(in the rows, 128 means zero)
Where one turn sends some rows of the set: a few examples, then the rows asked
j_152: [155 105 175 106 134 125 118 114 148 121 143 123 156 100 109 109  93 135
 118 135]
j_860: [126  99 131 147 147 135 109 111  88 153 119  88 112 145 113 127 145 117
 136  83]
j_91: [151 104 174 119 134 110 122 113 142 114 138 116 156  94 108 110  89 140
 117 139]
j_990: [ 99 142 118 119 140 158 151 123 120 149 138 123 138 138  86 112  95 170
 113 133]
j_997: [134 138 155 134 129  65 131 137 150 121  91 146 127 121 135 141 129 122
 143 121]
j_428: [129 117 161 153 130 132  83 126 122 137 149 168 139 106 141 131 114 149
 145 165]
j_452: [ 98 134 138  85 136 112 147 116 130  95 128 132 128 130 164 111 139 138
 103 148]
j_126: [117 110 134 138 145 151 121 110  84 114 143  93 142 153 145 132 151 108
 124 101]
j_174: [122 115 121 159 154 118 144 127 126 107  97 127 122 107  97 143 121 148
  78 158]
j_802: [134 114 133 153 145 110 121 127  90 145 128 100 135 158 138 147 172 122
 142 101]
j_291: [145 119 147 146 124 134 119 112  96 147 140  71 140 144 134 115 139 109
 140 103]
j_876: [ 90 133 158 128 154 115  98 118 111 112 104 116  82  95 119 114 118 172
 129 122]
j_7: [138 145 141 146  85 150 148 130 132 129 125 175 146 128 130 133 124 120
 122 129]
j_411: [129 107  98 118 150 105 116 117 105 138 117 128 125 139 132 123 152 117
 182 148]
j_10: [111 134 165  85 173 131 126 107 139 155 151 152 116 107 114 132 157 124
 111 136]
j_348: [141 101 126 165 159 134 141 102  86 143 123  95 143 150 131 136 153 107
 127 126]
j_475: [100 136 102 118 130 129 127 143 146 156 137 116 133 137  91 130 102 145
 115 164]
j_564: [ 98 133 163 124 157 126  90 122 111 119 111 119  85 100 116 117 119 180
 134 129]
j_90: [151 139 134 118 145 147 124 136  97 138 115  93 118 102  91 137 171 156
 129  99]
j_791: [ 90 180 147 166 171 131 144 106 121 124 136 159 104 130 126 126 135 132
 124 122]
j_628: [100 140 128  84 134 126 147 117 138  98 132 132 125 140 161 112 140 135
 102 152]
j_163: [ 96 182 155 156 177 137 129 109 134 142 111 136 122 125 139 135  91 145
 126 121]
j_232: [141 147 125 150 120 160 120 108  92 109 128 117 110 116 165 101 152 121
 127 134]
j_555: [130 145 158 136 140  74 126 133 153 123  88 151 121 127 136 145 130 122
 157 123]
j_427: [143 138 131 162 198 123 125 113 116 103 155 119 153 122 108 137 147 112
 121 112]
j_404: [128 127 117 169 153 129 142 129 135 105  95 135 128 115  96 149 124 141
  84 157]
j_510: [144 126 111 129 141 132 124 120 132 131 126 112 148 150 127 108  88 126
 140  74]
j_885: [124 156 147 121  96 153 131 138 136 125  94 154 128 112 120 164 130 112
 116 122]
j_205: [115 122 149 169 143 116 105 124 122 140 148 158 131 117  86 130 113 140
 166 163]
j_875: [108 142 174  81 133 133 138 116 121 149 143 154 126 110  98 129 157 136
 154 124]

j_628 -> j_404
j_91 -> j_452
j_232 -> j_427
And these:
j_791 -> j_205
j_885 -> j_163
j_860 -> j_291

Where one turn sends some rows of the set: a few examples, then the rows asked
j_902: [124 137 201  93 131 103 109 155 129 141 109 137 127 127 118 169 151 139
 131 119 144 176 147 150 126 157 157 103  88  84  60 140 120]
j_610: [157 113 192 110 157 125 123 177 114 164 128  99 121  93 140 134 149 122
 151 172 163 166 155 154 140 120 188 101 106 111  89 133 101]
j_247: [145 138 140 178  97 117 156 115 147 118 107 104 110 137 148 120  88  91
 109 117 151 151 164 112 136 175 130 135 119  98 118 120  85]
j_629: [161 122 164 104 157 140 144 147  92 163 147 110 122  84 146 118 130 140
 172 176 170 147 155 144 118 125 177  75 108 124 106 125  92]
j_287: [136 139 131  62 139 143 126 121  97 143 136 155 104  96 134 101 119 154
 166 133 171 134 153 120 113 147 162  76 101 117 119 117  99]
j_716: [106 148 160  76 173 119 117 116 119 116 133 163 105 118 129 144 138 140
 162 101 144 146 140 116 129 165 128  91  86 113 115 127  92]
j_963: [136 137 153 160  92 112 155 129 148 123 106 113 111 149 145 131  84  88
 106 134 140 154 169 109 135 172 127 146 125  97 116 129  70]
j_55: [152 141 133 178  98 124 166 106 140 121 115 104 113 134 151 113  83  97
 120 124 155 145 163 108 127 177 128 121 120 103 122 120  80]
j_612: [123 146 158 102 153 132 127 111  75 150 138 153 116  93 139 112 119 168
 158 122 182 139 150 142  96 160 132  74  91 112 123 110  99]
j_765: [152 143 164 161  95 125 164 117 132 134 106  86 114 132 149 134  73  97
 112 147 140 169 161 122 132 169 136 149 146  93 112 120  73]
j_83: [154 147 156 153  97 135 171 104 124 134 110  93 114 128 150 127  66 102
 119 149 142 161 161 117 121 172 132 137 147  97 118 117  69]
j_827: [133 149 156  82 131 129 141 107  92 137 134 155 124 108 127 140 124 167
 165 125 159 143 144 132  84 165 139  58  90 106  89 125 106]
j_982: [139 161 159  74 166 138 139 105  95 148 160 146 118 104 141 140 116 148
 180 139 151 142 138 110 110 163 143  73  99 124 116 128  81]
j_466: [133 139 142 154  91 117 164 118 141 120 110 120 108 145 145 123  78  95
 112 130 144 146 170 104 127 175 122 136 123  99 123 125  70]
j_756: [107 105 147 105 164 118 115 150 115 109 109 147 102  98 130 118 159 133
 152 116 163 139 152 146 136 136 152  89  86 114 112 118 107]
j_668: [130 117 135  98 162 134 140 130  95 131 132 138 108  84 139 105 137 147
 172 140 172 131 151 140 113 134 153  67  96 125 120 118  97]
j_368: [150 144 221 116 144 120 111 167  94 192 135 107 132 106 144 144 128 141
 133 161 171 180 160 159 124 143 173 114 105  93  87 130 105]
j_763: [163 134 193  73 133 131 110 177 122 180 130 112 118 109 138 134 132 127
 139 168 161 169 156 136 144 132 197 116 109 101  84 139 105]
j_181: [139 137 162 160  99 119 157 116 139 121  96  99 111 135 146 135  80  98
 108 133 135 167 162 122 136 174 131 153 142  89 112 118  75]
j_515: [133 140 150 157 100 121 162 104 132 115  96 108 106 132 144 130  79 103
 113 126 136 157 161 120 132 176 120 144 140  94 120 114  76]
j_397: [112 125 143  69 140 124 101 140 124 121 106 167  96 112 124 113 148 140
 144 102 161 142 151 128 138 147 156  99  90 103 114 121 112]
j_677: [ 95 133 173 113 153 110 102 134  98 128 108 162 109 108 129 127 146 154
 135  92 170 151 151 148 121 163 127 100  84  99 113 112 112]
j_132: [161 156 183  87 127 135 148 123  92 171 149 125 139 106 132 151 115 162
 165 159 160 163 149 138  86 155 164  66 102 104  73 133 102]
j_458: [113 131 211 117 148 103  92 169 113 155 106 132 116 114 131 144 151 136
 122 116 166 176 156 159 140 150 153 125  89  86  91 126 116]
j_746: [169 144 161  65 131 150 130 144  97 180 148 123 119  97 141 114 112 146
 164 173 170 152 157 126 117 137 187  84 114 115 103 127  93]
j_260: [156 151 189 108 148 139 133 134  73 190 153 118 131  94 147 123 111 159
 158 164 184 158 157 146  99 149 160  81 105 110 107 121  98]
j_741: [109 136 168  89 136 109 115 125 117 116 109 161 119 120 118 153 147 155
 144  99 150 156 144 140 109 165 136  82  80  94  81 127 118]
j_259: [148 141 161 162  89 117 162 134 144 139 116  99 115 148 147 131  77  86
 108 150 142 158 172 110 133 169 138 145 127  96 111 131  68]
j_429: [167 144 153 179  95 123 162 122 143 141 119  89 120 135 154 123  81  91
 114 143 153 158 165 112 135 166 141 134 128  98 112 124  81]
j_980: [157 149 212  95 127 116 128 155 115 173 133 113 141 120 130 170 131 142
 144 157 152 181 148 150 113 150 174  93  99  92  55 141 112]
j_185: [123 104 183 111 160 109 105 180 130 133 106 123 111 101 131 138 166 119
 140 133 157 159 155 154 155 126 173 111  92 106  92 131 110]
j_630: [140 142 145 154  98 128 170  96 125 119 104 104 110 129 147 125  69 106
 119 134 141 156 160 115 121 176 122 137 141  99 124 113  69]
j_560: [153 141 154 180  97 117 153 125 149 127 110  95 116 139 148 125  88  87
 108 128 150 159 166 115 140 171 140 140 122  99 111 126  84]
j_353: [164 144 141 175  95 126 172 111 138 137 123  94 118 132 154 117  75  97
 121 140 155 149 166 109 126 173 137 125 125 104 119 123  78]
j_69: [165 165 195  78 162 136 137 132 102 177 167 113 130 108 148 156 115 132
 174 172 149 165 143 121 120 152 167  92 109 115  96 139  82]
j_286: [128 121 181  74 135 114  89 176 138 144 104 140 105 116 122 134 153 123
 127 125 155 164 152 137 159 137 179 125  97  95  92 132 114]
j_571: [110 143 196  86 169 103 101 150 137 127 124 143 112 127 128 167 155 118
 142 110 136 168 139 127 155 157 148 119  89 104  93 141 101]
j_784: [155 145 153 156  88 127 172 120 136 139 122  99 117 141 152 126  69  92
 117 156 146 154 169 106 121 171 136 136 131 103 118 131  64]
j_992: [147 153 219  88 162 116 114 162 128 168 143 113 125 122 140 170 138 117
 148 155 141 180 145 130 148 148 171 119 102 104  82 146  91]
j_392: [144 146 139 155  90 127 171 112 132 128 119 112 113 141 148 120  69  97
 121 143 148 143 170 102 117 174 125 130 127 104 125 124  65]

j_992 -> j_571
j_629 -> j_610
And these:
j_746 -> j_763
j_466 -> j_392
j_827 -> j_132
j_260 -> j_368
j_560 -> j_247
j_630 -> j_83

Where one turn sends some rows of the set: a few examples, then the rows asked
j_891: [ 97 148 120 130 143 135 166 130 149 117  86 142 133 130 127]
j_578: [121 130 147 116  90  84 106  86 118 123 106 114 118 126  84]
j_414: [152 133 149 116 105  83 113 112  88 131 118 144 115 127  76]
j_321: [141 135 111 131 168 125 127 172 128 145 110 145 121 149 100]
j_929: [ 96 148 153 135  82  92 163 113 104 114 126 122 120 114  87]
j_325: [ 91  98 133 116 115 123 140 165 115 147  95 124  80  91 120]
j_193: [ 95  94 128 105  99 121 133 160 103 144  95 127  96  91 133]
j_740: [159 137 135 150 153  92 102 131 130 116 141 122 132 135  94]
j_505: [119 141 142 129  92  73 104 122 104 137 139 101 136 121  86]
j_897: [100  95 128 103  95 113 123 157  97 145  99 125 100  88 132]
j_389: [101  91 126 105 114 119 121 166 100 154  97 121 101  96 140]
j_991: [124 138 139 122  98  70 110  92 121 100 131 121 127 137 111]
j_550: [157 127 126 124 142  95  86 146 106 154 119 130 121 143  84]
j_403: [104 145 135 130  98  96 156 102 138  83 119 138 121 131 116]
j_16: [131 126 118 119 126  97  74 122 140 148 112  99 129 138  94]
j_662: [123 140 123 137 141  91  93 155 120 158 134  96 147 138 108]
j_635: [108 106 135 105 126 102 110 156  96 156  99 122 110  84 142]
j_408: [155 140 148 146 121  84 119 109 117 102 141 131 124 123  81]
j_45: [109 110 126  99  99 103 115 156  99 141 104 125 109  71 133]
j_178: [ 96 106 124 104  94 114 133 162 109 134 104 128  91  73 117]
j_139: [130 127 130 131 138  78  84 117 136 126 129 103 130 157 118]
j_735: [131 145 144 121 106 107 167 119  97 111 106 166 113 122  87]
j_973: [126 149 123 130 144 134 175 155 122 119  98 165 116 133 102]
j_203: [115 129 116 143 160 108 117 145 161 123 120 112 125 165 125]
j_993: [118 137 104 126 160 126 108 149 158 142  99 116 138 146 120]
j_597: [ 95  93 128 109 110 123 131 167 103 149  93 124  96  96 139]
j_393: [135 146 142 158 154 117 161 132 138  94 125 147 124 130 104]
j_676: [139 142 152 152 126  99 156 109 124  90 131 144 117 122  90]
j_476: [ 86 152 140 147 126 121 188 143 126 120 112 132 127 129 111]
j_56: [ 97  97 139 116 134 116 126 163 107 161  91 121  93  95 136]
j_767: [ 97 142 120 142 137 120 163 135 161  95 116 135 119 150 124]
j_693: [148 141 131 159 173 110 128 146 141 113 133 134 132 138 108]
j_722: [100 146 122 150 163 120 144 169 135 148 120 114 142 142 123]
j_34: [104  94 129 104 106 111 114 162  96 153  99 121 105  92 139]
j_967: [100 142 146 120 101 111 166  91 127 105  89 140 119 121 106]

j_403 -> j_767
j_408 -> j_676
j_550 -> j_414
And these:
j_505 -> j_929
j_193 -> j_597
j_325 -> j_56
j_891 -> j_993

